One turn moves each row of this set onto another row. After a few examples, where does it send each row asked below?
zaret: [  6.4   3.2  -8.6   3.9  -6.7  15.7  -1.8 -22.6  49.2   9.3   1.3  -9.4
 -26.0 -41.0  17.2   3.3]
pelut: [  5.8  26.8   7.8  -9.7  30.5  23.6   7.7 -34.0 -15.5  -5.5  -9.4   6.3
 -13.0 -32.7  -1.6  -5.0]
sis: [ -6.4  -3.9  -2.4  -9.1  15.3  25.5   3.3 -33.5  55.8  14.1  -4.9  -6.1
  -4.9  17.9 -17.0  11.5]
bosaz: [-24.6 -34.2 -21.2   2.2   0.7  26.1  -1.2 -31.6  33.2   3.9  -7.1 -11.1
 -22.2  -1.8 -19.8  -4.3]
Difo: [-26.3 -16.0  -2.5   0.8  13.6 -16.2  -5.3 -44.1 -17.2 -16.2  11.0 -22.4
   8.4  13.3 -14.5  17.8]
bof: [ -7.2   1.6  -7.3   2.3  -1.2   5.2   1.4  -1.0  49.4  36.3 -10.4 -19.3
 -21.2  -7.1  14.2   5.7]
Sog: [-10.5 -13.2   7.3  20.3  14.2  -7.0  -3.0  14.3   3.7  15.8  12.2  24.1
 -10.5 -32.4   7.4 -13.9]
salef: [ -5.1 -14.1   7.2 -36.0  23.5 -16.5   4.5 -57.1   4.7 -15.9  -2.7   7.8
  -0.8 -12.0  -2.6  14.6]
Nog: [-11.7 -18.3 -17.5   6.9 -16.5  -7.8  -2.8  13.9  35.8   6.0 -16.6 -24.0
  -2.3   0.3  14.3  -3.3]
Bupe: [-12.8  21.2  -4.9 -13.9  31.4   8.5   6.3 -18.3  12.8  26.8  -3.2   9.9
   6.1   1.9 -46.8  -7.6]
givin: [ -6.6  18.8  -9.8 -41.9  28.5  18.3   6.6 -29.0  -3.2   7.7 -22.0  -7.4
  -0.2  -8.4 -25.6  19.1]
Reled: [ 14.2 -12.4 -28.7  14.7 -10.1 -21.5  -6.6 -13.4   9.0  -1.2  15.4  10.2
  -2.3   3.0 -34.1  11.7]
zuta: [ -5.6   0.5  -1.2   0.3   9.4  15.0   2.5  31.4  -3.3  21.7  -4.6 -14.9
  27.3 -25.9  -3.4   0.1]
bemo: [-44.0  -5.8  -2.2 -19.1  19.7  20.0  -1.7  -6.0  34.6  22.2 -21.2 -16.8
 -10.6   2.6   4.7  16.8]
mig: [ 18.6  29.2 -15.4  -0.2  -5.1 -11.8  -0.3  -7.0   8.9 -18.6  11.5  -8.6
  31.5 -24.3 -20.7   4.8]
disum: [ 16.9   8.2 -10.9 -22.3   7.3 -10.9  18.5 -37.7  -2.9  -9.3  -8.5   1.7
 -28.8 -32.9   4.1  23.1]
vaver: [ -8.3  -3.0   6.6   0.7  15.7 -10.2   3.5   5.9 -19.2 -41.4 -14.1 -20.0
   6.3 -19.6  -2.1  -5.6]
sezu: [ 16.3 -20.0 -24.2   7.3  -4.6  -8.6  -2.2 -31.3  -3.2   1.4  18.7  -5.3
 -19.8 -21.3 -12.2  38.2]
mugif: [ 12.8  36.5  12.7  -9.7  24.7   9.5  -2.7  -9.1   3.4  26.7  -4.0   8.6
  13.1 -29.2   3.6  -9.8]
defa: [-15.8  -8.8   2.3   3.6   4.7 -32.8 -16.5 -20.3  -1.3  10.1  17.9 -18.5
  37.3   9.5  -4.3  12.8]
nuved: [-19.2 -19.6  16.5 -16.2  30.9  -6.4   7.2 -36.9  -0.5   2.6   8.6  21.1
   2.6 -41.8   4.1 -10.9]
Nimas: [-24.5 -16.2  11.4  17.1  19.0 -18.0  -5.5 -30.8  23.0   0.5  29.3  -3.7
  -2.0  10.5 -35.9   1.2]
Gen: [ -0.2  -1.6 -23.7   8.0  -8.7  30.9  -3.0 -19.5  37.1 -16.9  -8.9 -15.0
 -25.9 -23.8 -15.5  -5.5]
Ditob: [  1.9   8.1  -8.5   2.9   6.7 -21.6   4.8 -35.9  10.3 -31.6   2.3  -7.5
 -25.2   3.3 -32.9  10.2]
Nefer: [-17.9   3.7  10.9  -3.7  34.3  -3.3  11.9 -10.0  -5.1  19.7  -5.2 -37.0
  -6.6  18.0 -18.0  27.4]
zuzus: [-25.7  10.7  26.0   3.4  31.9  -7.0   1.8  -6.2  22.2   7.6  15.8 -18.1
  22.5  23.4 -14.3   4.3]
ges: [-20.2   7.8  23.3  -6.6  23.5   8.3   3.3 -14.3  16.8  16.8  27.9  -7.5
  34.3 -32.4  17.3  13.6]
fibo: [ 14.2   9.4 -11.2  -7.6  -7.3  10.1 -11.5  -7.2  42.9 -29.9 -20.6 -27.4
   1.1  -4.8  -2.8  15.8]
valip: [-16.7 -22.6  -0.1  -5.6   0.1  14.3   6.5 -35.9  47.7 -12.8  12.7  15.1
  12.6 -21.6  19.5  -3.7]
mufom: [ -4.8   1.5  -0.5  20.0  16.0  12.1   1.4  24.2 -12.8   5.3  -5.5  -6.9
 -27.7 -31.0   1.6   6.8]
Mufi: [-10.5 -17.5   3.6 -21.0   3.0   1.4 -11.4 -26.9  37.8  -2.4  -7.4 -14.6
  -4.5 -35.9  33.8  27.5]
pofes: [ -7.9 -13.6  -8.2  16.6   8.8 -16.8  -3.8  -1.2  17.5  27.8  17.2  28.8
  -3.4   2.2 -24.3 -10.1]
rozu: [-14.3   2.7  -1.6  -4.1  25.1  11.8   7.2 -48.5 -25.8 -27.6  -4.4 -11.0
 -15.5  -8.1 -13.3   7.7]
fize: [  2.8  -5.7  10.6  -6.8  13.6 -20.0   7.3 -41.5  10.8  18.1  31.5 -13.9
  15.2 -29.4  13.3  34.5]
Zet: [ -3.9  -0.1  12.2  -4.7  13.1 -29.5  -1.4 -19.5  10.7 -44.4   2.4  -9.5
  16.2  11.4  -7.9  -0.8]
tutap: [-23.4 -49.7 -16.2   3.7 -12.8  -1.0  -2.4 -17.9  30.7  -0.5  -2.7 -11.1
  -4.5 -11.2  13.2  -3.9]
dafet: [-20.7 -24.5  14.5  18.7   9.7  -7.7  -9.4   2.3  13.4   7.6  30.7  -4.2
  34.1 -25.3  -5.6  -7.1]
Puv: [  1.2  -7.7 -10.1   9.0  16.9  14.4   3.9  -9.8 -14.2  18.8   2.4 -17.1
 -38.0 -21.0  -8.1  38.6]
peba: [  2.9  20.1   9.2  -1.4  10.4 -19.3 -15.4   0.1   9.8  31.4   8.5  -4.0
  38.9  -8.4   2.2  -0.8]
goles: [-30.0   1.2 -15.0  -0.7  -4.8  18.1   0.3  11.7  30.2 -30.3 -16.9  -9.0
  12.8  -6.2   3.4 -10.0]
suzad: [ -0.2  29.1  -5.9 -21.2  11.5  21.7   0.3   0.8  -3.8 -11.5  -3.6 -14.2
  30.3 -41.0  -1.3  12.0]
kemo: [  4.1   8.8  -6.9 -24.7  19.7  14.9  20.2  -4.7  -7.3  38.3 -19.2  -4.8
 -10.1 -29.5   4.2  20.2]

Nimas -> Ditob
zaret -> bof
suzad -> ges
Now these:
Sog -> pofes
bemo -> goles
defa -> Difo
nuved -> Bupe

One turn moves each row of this set onto another row. After a few examples, where does it send each row asked below?
dum: [-18.8  16.5  44.6  17.5   6.8  21.8 -10.7 -54.4   3.3 -31.4  -7.2  20.1
  23.1]
dif: [-11.8 -10.5  25.0  14.5   3.6  27.2  -5.2 -51.6 -15.5 -23.3  -7.1 -23.2
 -29.2]
zosan: [-25.4  36.1  12.3  30.8   6.3  13.1  30.3 -20.8  20.2 -20.1  -4.6  -4.1
  21.1]
bapul: [-27.1  26.1  35.5  10.4   7.0  19.1  -4.0 -23.8  -4.6 -56.6  12.2  -6.0
  16.6]
fum: [-24.8  16.7  34.9  45.7 -23.3 -12.2   6.2 -51.6  10.3  -5.9   8.9   1.1
  26.4]
nal: [-16.9 -10.3   4.7  10.3 -11.4  42.2  36.7 -22.5   8.8   2.7 -15.6 -12.6
  -1.8]
tem: [ -9.0 -25.2   8.1  17.6  -1.6   3.5   2.2 -52.6  -8.4  -8.6  20.2 -40.6
 -16.5]
Zuvu: [ -6.3  24.3  26.9   7.7   6.6   9.1 -13.9 -18.6 -18.9 -51.1   5.4  -0.3
  17.5]
Sitef: [-13.5  21.0  44.6  14.3 -14.5  23.8   1.7 -46.0  -3.4 -29.6 -31.4   8.4
  12.7]
fifel: [-14.5  10.6   4.7   7.2  -2.5   6.4  25.5 -27.7   9.8  -0.6 -12.3 -21.1
 -30.9]
nafo: [ 18.5 -14.5  36.3  -7.3 -10.1  17.4  -0.5 -67.9   6.1  -1.7  16.6  -1.9
  24.8]
tebi: [-10.7 -19.9  10.1   4.2   8.5  34.6  16.9 -53.2   3.4  -9.2 -10.0 -29.1
 -18.2]
vila: [ -6.1 -44.9  18.0   1.4 -14.6  19.4  -2.9 -55.9  -5.8   2.7  19.1  -8.4
  13.1]
tuv: [ -7.9 -20.6  30.8 -14.4 -16.0  22.0  -4.6 -47.9   0.2   4.2  -7.2  21.6
   0.4]
nalu: [ -8.0   5.5  32.6  19.1 -30.4  -9.2 -12.6 -24.2 -15.3 -22.7  20.2   9.8
  41.9]
zit: [-31.3  19.9  49.4  11.9  -9.7  32.4   4.9 -42.7   6.6 -39.5 -12.9   6.0
  19.4]
rutes: [-21.0  22.8  13.7  17.4   3.3  19.8  21.3 -14.2  17.2 -19.0   7.2  16.8
  44.9]
damov: [-34.1  18.6  47.8  37.5 -30.7  -4.1   3.8 -48.3   3.3 -26.8   6.7 -14.5
  14.1]
mupu: [ 17.4   2.3   3.8   2.8   0.9  -4.3  17.4 -30.5   7.2  -6.7  42.2 -29.7
  21.4]
sapas: [-13.7  15.3  23.2  11.6 -27.3  20.4  21.6 -13.5   5.9 -12.7 -11.2  16.1
  44.0]
Bab: [-32.3  15.3  29.2  14.8 -24.9  20.4  23.3 -13.8  14.2 -22.3   9.3   7.3
  45.3]
fezed: [ -7.6 -24.4 -12.8   5.8   3.1  12.2  19.0 -20.3  -1.1  -5.8  30.2 -32.4
   5.9]
deve: [ -4.8 -28.2  25.8  -5.7   1.7  35.4 -18.3 -40.2 -21.2 -23.2  12.3   4.2
   3.6]
Dofo: [-19.1  14.7  25.5  37.8 -12.9 -18.3  -5.3 -34.1   0.9 -18.1  33.0   2.5
  35.8]
tozis: [-14.7  36.8   9.3  26.0  -8.6  -0.6  23.0  -3.4  -0.7 -30.0  -2.3 -18.9
  14.3]
Bam: [-34.4  31.7  20.7  28.2 -13.8   7.3  27.9 -11.8  12.6 -32.2   9.3 -19.6
  20.2]
sosi: [-13.4 -33.6  21.0  21.2 -40.0  10.6   6.9 -41.3  -6.4  14.4  16.5  -4.6
  15.2]
mav: [ 10.4  -2.4  22.5   8.5 -21.7  12.1  32.2 -58.4  23.1  15.9   5.2 -18.5
  19.2]
mam: [ 11.3  14.6  18.3   1.4   9.5  24.2  29.3 -54.9  18.7  -8.7  -6.5 -30.3
  -4.5]
sada: [ -9.4 -10.6  -9.3   0.4   5.5  31.8  21.2   1.7  -5.0 -14.9  18.2 -13.7
   9.1]
mek: [-13.1 -31.8   4.2   7.2 -17.0  27.8  29.8 -43.3  12.4  14.7   0.4 -18.3
   8.4]
Rufu: [-15.4 -10.1  23.1  11.3 -31.7   1.3  16.3 -49.3   9.9  19.9 -10.7  -3.9
 -14.5]
buvu: [-13.0 -16.6   6.4  31.2 -21.0  -8.0   5.0 -28.0 -14.5  -3.5  31.4 -33.3
  -7.2]
ful: [ -4.1 -11.7   1.8  -3.1  -6.9 -14.2  -6.4 -13.1 -10.8  -6.7  39.3  -5.2
   1.7]
dudom: [-16.8  23.9  35.7  40.4 -32.4 -14.4   4.8 -42.2  -6.5 -18.5  -7.1 -17.0
   7.2]
duba: [-17.6  28.4  33.5  22.9  20.6   8.5 -13.0 -44.2  -2.7 -44.4   5.6   1.0
   9.5]
mener: [ -2.4 -33.0   3.4 -13.6  14.8  34.9   1.0 -33.5  -6.9 -17.8  18.7 -11.0
   9.2]
mir: [ -4.5 -16.7   5.1 -22.3  -5.4  18.8   5.7 -10.7   1.6  -1.0  16.5  19.6
  17.2]
vokal: [-27.7   8.5  42.2  22.3 -25.0  -3.9  -9.5 -31.4  -5.3 -34.2  31.0   0.2
  36.3]
nele: [ 21.1  -2.9  13.8 -20.1  13.5  28.2  11.6 -35.2   8.6 -15.4  23.3  -5.5
  28.9]
Bap: [ 16.4   7.7  22.8   8.9   8.4  -2.7   2.5 -60.2   0.7 -18.3  23.2 -38.6
  -7.2]
laler: [ -6.8   4.2   9.1   0.0  11.7  -4.6  -7.0 -28.6 -11.7 -21.6  14.0 -20.1
 -30.9]

mir -> tuv
Sitef -> dudom
Now these:
mek -> tebi
bapul -> vokal
mav -> mam
sosi -> nal
zosan -> duba

